Turns, then the turns between two rows, first turn first; the first pair answered
turn X:
[10  0  1 -3  1 -3 -5 -1  2  0 -2 -2 -3 -6 -2  1  1 -3  6  0  3  3  0  5
  7  1 -2  8  0 -5  1 -2 -1  2 -2  2 -3 -2] => [ 3  2 -2 -2  1  0 -2 -2  0  4 -2  1 -4  1  0  1 -1 -5  2  0  3  3 -3  2
  5  4 -2  6 -4 -8  0 -4 -5 -2 -6 -1  2 -7]
[ -2  -2  15   3  -4   5  -9  13  -8 -16  -3  -2   7  -3 -23   5  17   6
   3  -2 -17  -6 -13  -3 -16 -10  -6 -16  -4   4  -1   1   3 -11  -9 -29
 -13  28] => [  2  -3  15   1   0   9 -13   5  -1 -17   8   1  12 -20 -24   3  10   4
  23  -2 -13  -5  -6  -7  -1  -6  -4 -11   0   2  -1  -8  16  -1 -10 -23
 -18  30]
[ -4   2   3   2  -2  -3   4  -1   1   3  -8  -5  -2   2   4  -3   1   1
 -13  -1   3   1   0   1  -2  -2  -3   0  -2  -2   6   0  -8  -6   3   0
   0  -3] => [ 1  1  5  1 -1 -5  1 -3  5 -2 -4 -8 -2 -8  2 -2  3  3 -8  0  3  0  4  4
  4 -2 -3  1  5  1  7  0 -3 -1  8  6 -6  2]
turn L:
[ -5  -1  -4  -2   1  -5  -1  13  -8  12  -5  -6 -19  20   7  -1   7   5
 -16  10 -12  -6 -14   1  -2  -4  -8   4   9   3 -13  10 -17  -6   7   3
   9 -11] => [ -1  -4  -3  -3   4 -10  -3   8  -5  15  -3  -8 -20  13  11  -4   6   6
 -13  15 -10  -5 -12   3   4  -2 -10   8  12   0 -10  11 -14   1   8   8
   7 -14]
[  2   5   0   3  11 -11  -6   4  22  -5  12   8  -6 -20 -25   8 -20   2
  30  -3  -2 -16   9 -12  15  -4  -1  22   4  15   1   1  13  14 -12 -10
   0   9] => [ -5   9   1   5   6  -4  -1  12  15 -13   9  10  -3  -5 -34  14 -19  -1
  24 -11  -5 -19   5 -14   3 -12   3  12  -2  20  -6  -1   9   5 -14 -21
   2  19]
[-3 -6  4 -4  1  0 -4  1 14  0 -3 -6 -8 -1 -4 -4  4  8  5  5  7  5  5 -3
  8 -4 -6  5  0  5  0 -9  2 -1  4  8  2  4] => [ -6  -5   6  -3  -2   4  -2   7  11  -5  -5  -6  -6   5  -8   1   4   8
   3   0   6   5   2  -5   1  -8  -6   1  -1   7  -3 -11   0  -3   4   3
   3  10]
[ 11   0  13  -4  -2 -16   0   4   5 -17  -4 -19  -5 -20 -14   8  15  11
 -11   6  -8  -6   0   8  -5  -5  -8   4  23  11  -1  14   6   4  27  11
 -14  17] => [-13   6   5   2  -6  -1  12  12  -9 -15 -11  -5   0  17 -17  12   7   2
 -26  -7 -11  -6 -10  -2 -26 -10  -1  -9  -3   7 -13   8  -8 -17  10 -13
   2  17]
turn T:
[-12  18   4   1 -11  -9  17  19 -13  14 -15  -5  -9  22 -17  18  -7   7
 -16   9 -16   0  11   2 -15   5  -1  -5  -9  11   4  12 -16 -12  -1  -6
  16  20] => [ -8   9  -1  -1   1 -11   8  -6   2  35   1   5  -3 -11  -4   7 -26   2
  14  19  -2   8  22  -4  19  24  -2  12  -8  -7  11  -1   0  13 -11   7
  15  -5]
[  0  -1   3   4   5 -16   4  -3   3  20  -6  -6  -6   1  13 -10  -1  11
 -14  10   1  -2  11   9   6   4   2   5  -3   6   8   1  -6  -1  -7   4
   4 -15] => [  2   1   7   2   2  -1   4   3   7  -3   7   1   7  -8 -10   5  -6   3
  13  -5   3  -8  20  -1   6  -5   9  -2  -3  15  -3 -13  13  11  -4   1
  -7  13]
[  2   3  -3  14 -11  16  -6  11  -4 -11  -7   6 -10 -18   6 -11 -24  -3
   0  -4   9  -1 -20   0 -20  -4  21  -6   2 -15   0   3  -4   1  -4  12
  -2  -3] => [  1   2  -4  13 -11  15  -7  11  -6 -10 -10   5 -12 -15   8 -13 -23  -2
  -4  -4  10   0 -22   0 -20  -3  19  -5   1 -15   0   4  -7   1  -5  12
  -1  -3]

Each pair is 2 to 3 turns apart.
[-32   4 -13  -1 -10   7   0  -5  -2   5  -6  21  -5  12  -1   4 -16  -1
 -29 -11  -7   5  -2   6 -21  -5   7   1 -33 -20   2 -10 -21  -7  -7  -3
  25 -17] => [-10  -3 -10  -7  -3   4 -13 -20  18  -1  16  20  -1 -38  -6   2 -23   0
  12  -4   2   5  17   2  13   3   4  13 -12 -19   7 -18   8  26   3  19
   7 -11] => T, L
[ 10  -6   1   2  -6   4   4   8  -8  -8   4  -5   1  -4  -6  -1   0  -1
   5  -5  -1 -10  -4  -7  -9 -10  -3  -4   2   1 -16   6   0   1   2  -1
  -5  11] => [ 13 -10  -2   3  -2  -7   0   0  -8   8   3  -7  -7 -10   8  -9   1   3
  -1   6   0  -7  -7  -2  -1  -3  -8   5   5  -6  -7  12  -3   3   0   8
  -1  -8] => T, X
[  8  -2  -9   7  16 -12   8  -7   8   6  10  -5  -6  -7  -8  -5  -9   4
  12  -2   1  -6  13  13   8  10  -1  -5  -3  -5  -6   6   3  15  -2   7
  -8   2] => [  4  -1 -10   8  17  -8   9  -8   7   7  10  -1  -4  -4 -10  -3 -13   1
  16  -5   3  -6  12   9   7  10   2  -7  -8  -7  -9   2   4  14  -6   2
  -6   1] => X, X, T
[ -2   3   0   8   0  -2   6  11 -10   0  -5   2  -7  14   3   1   2   4
 -13  -2  -4   1   1   7  -7  -7  -7  -6  -3   3  -2   3 -10 -11  -2  -6
   4   4] => [  2   1   4   7   2   4   2  10  -2 -14   6   4   1  -4  -7   6  -2   1
   8  -6  -3  -1   9   0   0  -9  -2  -7   0   7  -8  -6   3  -1   1  -4
  -4  17] => T, T, X
[  0   2   1  -3 -10  -1  15  -9   3  14   5   9   9   9   0   2  -5  -6
   5   1  -3  -5  -7  -4  -7   0  -5   2 -20   0  -7   9   7  -3   1 -11
  -4  22] => [  8   2   4  -3 -12  -7  13  -7   3   9   2   1   5   5  -1   1   3   0
  -2   5  -6  -6  -7   2 -10  -2 -10   3 -11   6  -3  15   5  -2  10  -5
  -8  26] => L, L, T
[  3  -3   0   0   0  -5   4   1   0   2  -8  -8  -2  10   3  -3  10   7
 -23   8  -3  -2 -12  11 -12 -13  -1  -3  -1  -1   5   6 -12  -4  -2  -1
   5  -6] => [ -6  -3  -8   3   2   5   5  -7   2  13   2  10   6   6   4  -4  -7  -3
  -8   5   4   0  -9   0  -3  -6   4  -2 -15 -12   0  -8  -7   4 -16  -8
  11 -17] => T, X
[ 15  22   5  -9  27   0 -10  -2   0 -13 -19   6  13  -5  10 -10   9  -2
   4 -14  -1  14  -2   4  -3 -13  19  10   9   1   2   2  13   9   0  -8
 -31  13] => [  9  23   7  -8  24  -2  -5   3  -6 -11 -26   5  10  10  12 -10  14  -2
  -7 -15  -5  14  -8   5 -12 -15  18   7   5   2   2   6   6   0  -3 -13
 -26  11] => X, X, X
[ -6   7  -2   2  -6  -5   7  11 -10  -5 -13 -15  -5  19 -10   7  13  -2
 -22  -8  -9  -5  -9   7 -19 -10  -2  -5   0   6  -4   9  -4 -16   6  -3
   0  10] => [ 11  -2  -3  -2   3 -19  -7  -8   6  11  -3 -17  -8 -19   5  -6   7   2
  -4   9  -2   0   0  12  12   8  -9  16  13  -4   9  10   8   6   9  18
  -6 -10] => T, X, L
[ 15  11  12   4   9   4   2   4  13  -3  -3 -11   5 -13 -11   5   3   1
  14  -2  -1   5   8  18  -5   7 -15   8  16  -9   4   1  -1  -2  34   9
  -9   2] => [ 15  11  13   5   9   0   0   2  13   1  -3 -11   3 -13  -7   2   2   1
  14   1   1   6   9  18  -1   8 -15  11  16 -12   5   2  -1  -2  33  10
  -9  -2] => T, T
[  4  -1  -3   0   6   8   4   7  -7 -10   4  -4   7 -13 -13  12  -4  -7
  16  -1 -10  -1  11  -4   4  -3   6   5   4   2   2 -12  -2  15   3   3
  -1  12] => [  5  -5  -6   0   9  -5   4   1 -11  11  -5  -9  -4  -9   8  -3   0  -3
  -3  12  -9   2   5   5   8   5  -1  13   7  -7  12   1 -15  10  -1   9
   5 -11] => L, T, L
[ -2   0 -11  -4   4  -3  -3  -7   2   5   9   5   3  -2   1  -8  -7  -4
  -1  -5   2   5  -3   5   3   1  -2  -1  -7  -6   2  -2   2   4   0   1
   5  -5] => [ -4   0 -11  -3   3  -6   0  -6   1   6   4   3   0   5   4  -9  -4  -3
  -9  -5   1   4  -5   8  -1   0  -2  -2  -8  -5   4   0  -3   0   0  -1
   6  -7] => T, T
[ -6  -1   0  -1  14  -2  -1  -2  -4 -14  -1 -17   7   0 -13  23  -7   3
   6 -12  -9  -6  -3   8 -19   1   5  -6   5  11 -13   8  13  -8   7  12
  17  18] => [-12  -1  -3   1  17   5   0  -7  -3  -8   5  -7  13   0 -12  24 -18  -3
  14 -14  -4  -4  -1   3 -16   5  10  -6  -3   5 -16   1  15  -5  -2   8
  22  12] => T, T, L
[ -7   6  -3   3  -3  19  13   4 -13   3   0  18  12  21 -11   7  -2  -7
   5  -7   4   3   5 -18 -10  -6  21 -11 -17  -3 -10 -14  -4 -18 -18 -11
   7   7] => [ 16  -5  -2  -2   7  -9  -2 -15   3  24   4   5  -1 -18  12 -12   5   6
   9  19   9   7  12  -4  20  11   7  12   7 -12  11  -2   1   5  -7  19
   0 -19] => T, L
[  3   5   9   2   4  -7   1   3   0  -9  -4  -7   2  -5  -8   7   7   5
  -8   2  -5  -2   7   3 -12  -3   2  -4   9   6   4   4   4  -5   3   4
 -10  10] => [ -7   4   2   4   7  -7   6  -3  -2   9  -7   1  -1   6   3  -2   0   2
 -16   7  -1   2   1   1 -12   4   0  -1  -4  -5   6   3  -6  -8  -9  -2
   2  -9] => L, T, X
[  5 -13   4 -18   0   4 -11  -6   2   0   3  -4   4 -31  -7  22 -15   8
  21   1   9   7  16  -6   7   7   2   0  -7   1  -3 -13  10  16  13   3
 -12   1] => [ 12 -15   8 -18  -3 -12 -11   2  -3   5 -13 -22  -9 -20   3  14   4  19
 -11  13  -1   7   7  10  -3   6  -6   2   4   7   7   7  -8   3  25   8
 -10  -4] => L, T, X
[  4   9  -4   8  -1  -7   0   8  -3  11 -10 -11  -3  17   1  -1   7  10
 -27  -3  -9  -7  -4  19 -12  -5  -6  -7  12   2  -1  17 -15  -8  10   0
   6 -11] => [ 10   5  -7   5   5   6  -8  -8  13   6  15   6  12 -19  -9   3 -14  -1
  21  -9   3  -5  12   4  15   2   1  -3  13  -5  -6  -6  13  19   4   5
  -5  -5] => L, T
[-10  -1 -27   1   7  -8  -6 -26   3  19  -7  19  -5  17  21 -14  15  18
  -3  19   6  11   0   3   0  25  -6   6  -4  -2   6   3  -1  -2   0   2
  -5 -15] => [  7   0 -16  -1   3  -7 -11 -12   7 -16  -2   5  -1   1  -2   2  26  24
  13  11   1   4   9   5  -5   9  -4  -1  16  21   0   3  13   6  21   7
 -25  25] => L, T
[-13 -13  10  22  13  -7  20 -12   6  19   4  -7   4   4   7 -12 -21   1
   4   5 -13  -5  21 -13  12   0   8 -16 -10 -19  30  10  -6 -11  -5  -2
 -13 -11] => [ -2 -12  18  21   8 -10  20   0   5  -4   2 -22   3   1  -7  -2  -6   8
   4   0 -20 -11  24  -8   4 -12   5 -22   3  -3  28  14  -2 -14  12   3
 -24  16] => L, T
[-11   5  -8   0  -2   7   6   9 -13   2  -4   4   2  17  -2   6  -5  -4
 -12  -6   1  -1  -1   2  -3  -5   4  -6 -12  -4  -7   0  -5  -5  -7  -7
   7   3] => [  5   1  -5  -1   0 -10  -3   4  -6   7  -5 -10  -9   0   8  -2   5   5
 -18   8   0   0   1  14   8   0  -5   5   5  -2   5  11  -5   2   5   9
  -2  -7] => L, X, L
[  7  -5  19  18 -28 -17   0  -8   6  10   7  -5  -6   4  22  -8   8  21
 -19  19   4 -10  -4   5  10  11 -10  -6   1   9   3   6 -15 -13   6 -12
  -6  -8] => [ 14  -4  23  17 -28  -8  -3  -4  11 -13  18  -6   2 -11   4   5   6  17
   4   8   5 -13   3   0  13   3  -4 -12   7  19  -5  -4   2  -4  13 -11
 -18  17] => X, T
